Rows are one point carried round by a steady rotation, each followed by how many steps it has turned.
The counts run from 0 to 121.
[-6.5 31.2 -17.2 6.5 18.9 48.5 -4.1 27.5 15.4 -15.2 1.5 -14.7 -13.2 -10.3 -4.9 1.6 17.9 2.5 9.8 -15.3 26.3 11.4 8.3 -0.9 -40.6 -9.3 52.0 20.4 -19.6 1.8 50.6 31.2 -26.3 0.4 3.5 5.0 21.6 -23.6 -5.6 -15.4 -31.0 39.5 4.2 9.9 -31.3 -7.5 -28.1 4.8 -27.4 7.3 -27.3] : 2
[-10.5 13.1 17.0 20.4 30.3 33.0 -38.2 24.7 0.3 -21.4 4.7 -3.0 -4.2 2.6 -4.6 -0.6 -16.7 3.8 -10.6 31.0 19.3 7.6 28.3 -9.6 -47.4 -11.9 34.6 39.2 -44.5 -11.1 20.8 20.1 -37.9 11.1 -6.5 14.5 16.8 -53.9 -11.1 6.8 -34.0 25.2 -15.7 -16.2 -4.8 9.6 -3.9 7.4 -25.0 16.8 -14.2] : 49
[-40.8 9.7 11.3 25.3 3.4 28.5 -14.3 33.3 -5.9 -21.0 0.2 -4.0 0.6 7.7 -9.1 22.6 -10.9 11.0 -5.6 20.7 7.1 -3.6 27.3 1.2 -39.7 -19.3 38.6 35.7 -60.0 -37.4 16.6 6.0 -21.8 17.2 -2.2 11.5 12.9 -61.9 5.0 -9.7 -22.9 29.0 -6.4 -15.4 6.1 9.2 -3.7 0.5 -36.0 14.5 -16.4] : 8
[-25.6 39.1 2.1 42.4 21.6 28.2 -8.4 45.8 -12.8 -20.7 -3.9 -9.4 -5.4 -22.5 0.8 20.7 2.9 13.8 -10.0 10.8 15.0 -32.2 24.5 -8.2 -13.6 -17.4 41.9 19.2 -30.7 -32.5 26.3 16.8 -16.4 15.4 34.3 14.0 -5.7 -44.4 -16.4 1.7 -15.7 28.9 -27.1 38.8 -4.7 -11.0 -10.3 -2.8 7.3 5.0 -7.1] : 78
[-39.9 27.5 -21.3 34.2 14.5 49.4 -0.9 45.0 -8.2 -18.9 35.2 -37.3 -10.6 -22.3 -23.6 10.7 4.7 0.5 14.9 -3.5 10.9 -18.3 21.6 -18.5 -19.5 -16.1 43.3 35.6 -7.8 -14.6 14.7 21.7 -14.5 -2.2 29.7 12.1 6.9 -31.0 -18.4 -10.7 -12.3 36.1 -30.5 27.9 -8.2 -6.6 -8.5 6.8 -7.5 -3.5 -6.3] : 121
[-21.3 9.7 -3.6 5.5 19.8 35.5 -27.0 50.7 2.9 -45.6 28.6 -0.2 -30.3 -8.7 -2.2 10.6 -6.1 3.2 -6.3 -29.1 21.1 -18.9 6.7 4.3 -24.2 6.9 40.9 31.6 -16.2 -6.9 32.8 47.7 -52.8 14.6 19.4 11.6 9.3 -36.1 1.8 -12.7 -25.9 -9.9 24.2 -8.5 12.2 -4.6 -5.4 15.7 -8.3 0.2 -19.3] : 14
[-19.8 1.8 -16.5 25.5 5.7 30.9 -24.1 33.4 -17.2 -50.8 15.7 -1.5 7.9 0.5 -12.9 3.7 4.3 5.1 13.8 -11.4 -7.2 11.2 35.7 -36.4 -23.2 -22.9 13.5 6.0 -53.4 -43.7 21.6 19.3 -23.0 -0.1 5.7 3.3 1.7 -53.4 -4.6 -14.3 -28.9 -0.1 -40.2 0.1 14.4 14.8 17.5 7.3 -36.0 -10.9 -9.9] : 21
[-18.7 40.6 -1.7 22.8 1.9 44.6 -12.0 34.8 -9.7 -12.1 4.6 -26.1 -29.2 -20.7 1.1 14.9 -4.2 8.6 -16.6 -1.2 36.8 -20.3 6.7 15.5 -18.4 -16.6 76.0 38.9 -21.3 3.5 32.8 19.8 -4.9 8.2 29.9 -7.5 14.1 -37.4 0.3 -8.6 -18.1 31.1 5.9 14.7 2.3 -8.6 -13.5 -6.1 -7.3 -0.7 2.9] : 41
[-10.3 25.4 10.6 7.9 -11.4 32.2 -29.1 39.6 2.2 -49.0 10.5 -0.6 -13.8 7.1 7.4 0.8 2.7 17.3 -6.4 -32.4 -3.2 -0.1 13.6 -10.2 -33.8 -7.3 46.4 -10.4 -47.1 -20.0 30.6 32.8 -37.0 17.5 -4.5 8.8 10.6 -56.6 13.6 -10.2 -31.9 -14.8 -4.4 -22.8 18.9 17.7 9.2 7.0 -19.9 -6.3 -15.6] : 59
[-6.4 -1.6 1.1 19.0 36.7 26.0 -22.8 48.6 -20.1 -58.0 20.0 13.6 -1.7 -13.0 -11.1 11.1 4.0 8.8 -0.3 -30.7 12.7 -34.3 24.3 -13.9 7.7 2.7 31.2 19.7 -44.7 -31.7 23.6 21.3 -19.1 -4.8 35.0 2.2 -1.7 -38.3 -21.4 -15.7 -30.6 8.4 -23.1 23.9 9.6 -14.7 8.3 -5.9 -16.7 -0.9 -15.6] : 65
[-14.0 31.3 -25.5 14.7 2.4 42.5 1.0 43.0 12.3 -40.3 14.6 -10.6 -3.2 -21.2 -12.8 -4.5 37.2 2.8 13.7 -49.2 11.2 3.4 13.0 -13.9 -18.7 -11.4 54.3 -10.1 -14.8 -16.5 39.8 34.5 -25.7 -4.8 22.3 2.4 8.0 -30.8 -5.8 -24.1 -29.1 6.8 -21.8 21.9 -17.4 -7.7 -4.5 4.4 -4.6 -8.0 -20.6] : 70
[-12.1 10.6 -10.2 11.8 12.4 31.9 -16.5 35.1 -14.4 -30.5 34.6 -23.5 -16.4 -1.0 -6.6 27.0 -19.1 -0.5 4.9 -18.6 16.5 -19.2 10.5 -11.2 -34.0 -9.1 33.8 44.4 -40.1 -7.1 35.2 41.0 -20.4 5.0 4.4 2.5 6.6 -40.9 -1.4 -23.3 -11.4 16.8 22.1 -7.1 11.8 2.1 -2.8 8.2 -44.5 -15.4 -17.0] : 54
[-3.0 38.3 -13.9 19.1 8.7 35.1 -24.3 34.2 3.9 -19.3 16.1 -20.0 -27.0 -26.2 2.6 1.2 -1.5 -0.5 -14.0 15.3 41.5 -6.3 14.5 0.4 -37.2 -6.6 54.5 31.1 -10.6 6.6 41.2 38.6 -36.1 4.6 29.9 -2.5 6.5 -36.4 -12.7 0.0 -17.7 11.1 -1.1 21.8 -10.0 -10.0 -14.3 15.4 5.9 -6.1 5.5] : 82
[10.6 6.8 -4.6 -1.8 15.3 58.0 -28.7 40.3 -4.3 -37.3 20.8 -4.1 -24.6 11.3 4.4 7.6 13.6 10.4 16.5 -24.6 6.8 8.0 5.2 -15.7 -28.8 2.7 33.6 20.9 -29.9 -11.1 49.8 23.2 -21.4 -0.7 -8.6 -1.8 23.7 -22.5 -5.6 -30.6 -45.4 7.7 -4.5 -13.0 -6.3 -4.1 -2.6 -16.7 -45.7 -1.8 -16.0] : 98
[-7.9 42.9 10.7 22.4 -9.2 30.3 -13.8 44.0 -6.7 -34.5 32.6 -24.7 -18.5 -20.3 -11.9 4.9 -3.9 0.1 2.9 -35.0 12.4 -25.7 -6.2 -18.6 -4.2 6.6 56.7 10.3 -33.1 -13.3 29.7 41.0 -13.7 3.7 30.6 -5.2 10.9 -42.7 -24.4 -8.3 -14.3 -7.0 -21.0 22.9 1.0 -3.2 0.1 6.5 10.0 -24.3 -21.2] : 27
[-23.2 8.6 -5.8 -1.1 24.3 52.1 -23.1 56.1 5.9 -44.9 33.9 -2.3 -32.4 -4.5 -8.9 -4.3 8.8 0.8 -0.3 -36.2 13.4 -11.6 14.9 -3.7 -20.2 9.4 42.4 17.7 -6.7 -6.0 28.0 39.6 -46.2 1.5 5.9 9.9 19.7 -23.2 -0.1 -16.4 -32.0 -4.2 5.7 -13.6 1.4 -6.7 -5.5 4.7 -13.6 5.7 -10.0] : 15
[-5.7 0.9 18.6 23.4 11.4 19.2 -36.1 45.3 -18.0 -49.1 19.7 17.2 2.9 -8.5 -11.2 16.3 -3.0 11.4 -8.9 -20.5 9.3 -26.5 13.7 -18.4 4.1 0.5 31.6 19.0 -59.6 -35.8 25.2 25.9 -22.4 6.1 25.0 5.4 -1.5 -51.6 -24.0 -21.1 -27.8 1.6 -22.6 13.9 12.8 -8.4 13.5 -2.2 -13.1 -4.5 -20.1] : 64
[2.7 35.5 -16.7 23.7 -9.6 57.1 -17.2 53.3 -14.3 -37.1 15.2 -19.0 -23.1 -1.1 -1.8 -9.8 29.9 -2.0 22.2 -3.1 17.4 6.0 5.2 -22.0 -9.3 -5.6 49.8 6.7 -27.0 -21.9 33.8 13.0 -8.4 -12.8 22.9 -16.8 9.2 -25.8 -15.3 -19.7 -37.8 -11.6 -40.6 14.5 -17.5 -10.1 -7.5 -7.6 -10.7 -16.1 -4.2] : 30
[-11.9 15.6 -7.1 19.7 15.4 52.6 -29.6 34.7 -9.5 -13.1 0.9 -12.2 -7.9 -6.5 17.6 23.6 2.5 26.6 -8.7 5.9 -8.0 -1.7 31.4 -11.5 -48.4 -31.3 23.8 14.2 -16.4 -22.3 37.2 7.4 -18.0 13.3 5.5 25.8 16.8 -42.0 4.2 -6.3 -21.6 47.1 -17.9 4.4 -1.5 8.9 -1.0 -17.1 -27.9 5.4 9.5] : 88
[-32.2 6.5 -15.3 28.7 14.2 33.8 -25.2 41.8 7.1 -38.3 -6.2 10.1 9.3 -19.8 -14.5 -5.7 18.5 6.9 -4.8 5.8 15.1 16.1 35.5 -23.8 -22.9 -11.1 23.9 3.8 -29.0 -37.2 23.8 17.8 -37.9 -2.8 25.9 14.4 -2.0 -48.6 -18.5 -4.5 -28.2 18.0 -42.9 22.8 -17.2 -2.0 4.5 11.9 4.5 13.9 -10.6] : 116
[-7.4 -1.1 0.3 11.6 28.0 29.7 -13.5 33.2 2.8 -47.5 -4.2 11.8 15.7 3.2 -0.1 5.2 16.3 20.6 4.2 -38.4 -2.4 -0.9 32.4 -7.1 -25.4 -24.9 34.2 -8.8 -53.0 -29.6 27.4 13.5 -26.1 11.7 -2.0 12.4 10.3 -41.9 2.7 -13.2 -42.6 22.1 -25.1 -0.5 7.9 3.7 9.7 -7.0 -43.7 12.6 -30.0] : 102
[-28.5 33.8 -13.4 37.3 31.9 29.7 -0.5 39.9 -12.6 -18.3 3.5 -11.0 -12.8 -20.0 -4.0 15.5 11.6 14.0 -2.3 5.1 15.4 -28.1 31.5 -8.1 -20.5 -10.0 37.1 29.3 -15.7 -32.1 32.6 20.0 -24.7 10.5 41.4 5.0 -3.9 -28.9 -23.4 8.8 -19.6 36.6 -22.2 44.3 -10.9 -12.2 -17.0 -1.5 5.9 3.7 -20.1] : 79
[-6.9 24.2 1.2 28.0 21.6 26.1 -22.3 21.8 -2.3 -12.3 -2.4 -5.7 10.5 -36.4 -1.6 10.1 -5.0 13.7 -21.2 -3.2 17.8 -7.7 24.2 -5.5 -17.2 -24.4 48.3 17.0 -37.3 -14.0 39.2 22.9 -17.1 7.2 42.1 11.5 9.0 -49.9 -25.0 0.2 -10.3 59.3 -27.2 44.0 -8.7 -1.4 -1.8 1.2 6.0 4.4 -17.9] : 37
[-24.6 19.6 0.0 10.8 11.7 23.7 -24.4 35.1 -8.9 -37.2 28.8 -2.0 -25.3 -1.0 -14.4 12.6 -14.2 -6.6 -1.9 -7.2 26.9 -13.5 11.8 -5.9 -32.0 9.9 36.6 41.1 -30.9 -11.1 31.0 46.1 -52.5 13.0 13.8 3.0 7.0 -48.8 -8.5 -4.6 -21.5 -7.2 24.2 -1.0 11.1 5.3 -9.5 23.5 -19.7 -5.1 -25.1] : 13
[-17.3 32.6 -24.5 14.7 -21.5 51.3 -4.9 34.7 9.4 -31.7 13.0 -19.0 -1.4 -18.4 -15.9 -10.1 30.2 -2.0 17.2 -30.1 11.4 24.9 9.9 -18.1 -20.8 -13.2 47.5 -8.8 -29.1 -16.7 34.1 25.7 -20.6 -8.8 19.0 -5.3 9.0 -40.9 -6.5 -18.6 -27.3 1.8 -33.8 16.3 -25.7 -3.4 -2.3 7.0 -3.5 -8.5 -16.8] : 71
[-9.8 41.2 -14.9 28.1 12.0 32.3 -11.3 31.9 -9.8 -17.7 15.8 -27.1 -20.9 -21.3 -10.5 2.4 0.5 -9.1 3.8 24.4 35.4 -4.1 22.6 -10.6 -34.0 -5.7 42.4 37.7 -21.5 -8.0 36.2 33.3 -34.0 0.8 31.9 -3.9 3.9 -29.6 -17.0 3.1 -23.2 14.7 -9.8 30.2 -18.7 -9.7 -23.1 19.2 1.1 -11.7 -10.1] : 81
[17.6 35.9 -8.6 30.1 -3.8 41.4 -26.7 48.5 4.0 -41.0 -9.3 -6.6 -4.1 -15.0 18.3 -3.6 28.2 14.9 -12.2 3.4 20.9 -7.3 21.7 -5.8 -16.0 -22.1 55.0 -9.6 -37.4 -18.8 37.7 14.2 -4.7 1.9 19.3 -4.0 -2.8 -42.8 -0.5 -11.2 -40.8 -3.9 -36.7 14.5 -6.6 -13.4 -1.9 -3.0 0.2 -4.2 15.8] : 32
[-35.7 21.6 -2.4 35.4 0.5 51.2 -19.9 45.2 -10.6 -29.1 -8.6 -1.8 -2.2 -12.1 -6.9 -4.0 17.1 10.9 -1.5 4.1 2.7 9.8 23.5 -15.5 -7.8 -24.4 48.9 4.9 -33.3 -39.7 7.5 -8.2 -15.6 -1.2 26.7 2.2 9.7 -47.5 -5.6 -12.7 -30.5 24.3 -59.6 19.6 -12.5 -2.1 1.0 -10.1 2.3 16.9 -7.5] : 75
[-0.8 37.5 8.4 37.0 8.5 19.2 -21.3 14.0 8.5 -12.9 -6.7 -13.8 21.7 -29.9 -5.1 6.7 3.3 8.1 -9.6 13.6 17.8 -0.7 23.1 -12.3 -29.1 -25.7 45.1 13.6 -52.2 -18.0 33.9 24.7 -14.7 9.7 24.2 13.5 2.4 -58.3 -17.1 6.9 -17.3 38.5 -36.7 33.4 -7.4 -2.9 -2.1 8.4 -1.1 -6.0 -16.2] : 36
[-29.1 26.2 -13.8 24.1 -12.6 45.5 5.3 58.4 3.9 -38.1 5.2 -8.3 -10.3 9.5 -12.3 0.4 38.5 7.1 22.2 -10.4 15.0 2.1 11.2 -12.2 -23.4 -1.7 45.4 -3.7 -27.2 -35.6 28.0 12.4 -19.4 -0.7 7.1 -2.2 -1.7 -37.1 -0.2 -26.4 -42.5 -13.3 -25.8 8.2 -22.5 -16.1 -11.6 -0.9 -11.6 -1.4 -19.6] : 112
[-34.6 16.6 0.0 14.9 24.1 24.9 -14.2 32.6 -18.8 -27.5 24.7 -5.9 -19.2 2.7 -21.0 18.0 -11.4 -4.0 12.7 -6.7 14.4 -8.7 19.0 -10.6 -33.4 8.7 24.3 46.3 -37.7 -25.0 27.3 37.8 -49.9 6.1 12.2 1.1 3.9 -38.3 -14.7 -0.1 -24.8 5.4 12.9 1.3 3.5 9.2 -10.6 14.4 -24.5 -3.4 -42.1] : 12
[-7.3 -4.2 -9.6 16.9 -3.0 45.9 -32.4 56.6 1.3 -48.4 20.8 5.2 4.9 -1.3 5.9 14.9 17.5 25.6 -3.5 -30.3 -12.1 -12.6 25.2 -20.4 -30.1 -19.3 22.4 -5.5 -31.3 -28.7 34.6 29.4 -21.6 6.6 -0.3 26.1 6.0 -49.2 4.0 -28.9 -27.4 0.2 -19.6 -6.1 4.5 0.8 17.8 -3.1 -22.1 -5.7 4.1] : 19
[6.4 26.3 -14.0 29.7 15.6 39.5 -16.2 47.2 9.0 -40.0 -18.3 -3.1 0.1 -16.3 14.2 -3.8 35.8 20.6 -8.7 -5.7 10.9 -3.4 32.7 -8.3 -19.7 -27.4 46.1 -12.7 -31.4 -23.3 37.1 7.1 -11.0 3.3 20.4 4.0 5.7 -38.7 -5.0 -4.5 -41.6 14.5 -45.5 22.3 -10.8 -10.9 -2.4 -6.0 -3.1 4.6 2.9] : 33
[-10.2 32.5 10.2 8.9 38.8 40.8 -15.2 22.6 -9.4 -24.5 28.0 -24.1 -27.8 5.7 -4.0 3.2 -15.7 -1.8 15.9 -17.6 5.9 -17.5 11.7 -9.1 -31.3 -3.3 47.2 41.9 -30.0 -1.8 26.2 35.6 -36.0 14.9 2.6 -2.5 21.9 -20.4 -15.8 11.1 -31.5 21.0 -4.7 -5.2 7.9 10.5 -9.1 6.6 -31.9 1.9 -41.6] : 94
[-19.2 5.5 9.7 9.3 14.7 23.1 -12.0 29.0 -10.2 -39.4 12.8 20.1 -1.7 -20.6 -17.1 12.6 0.7 5.4 -5.6 -59.0 9.2 -7.0 15.0 -4.3 1.3 0.4 40.8 16.3 -49.5 -23.4 27.4 34.2 -28.2 6.7 32.9 3.4 11.3 -43.5 -15.5 -16.5 -16.4 27.9 -3.3 26.5 3.3 0.6 8.9 -0.8 -6.0 7.0 -47.1] : 106
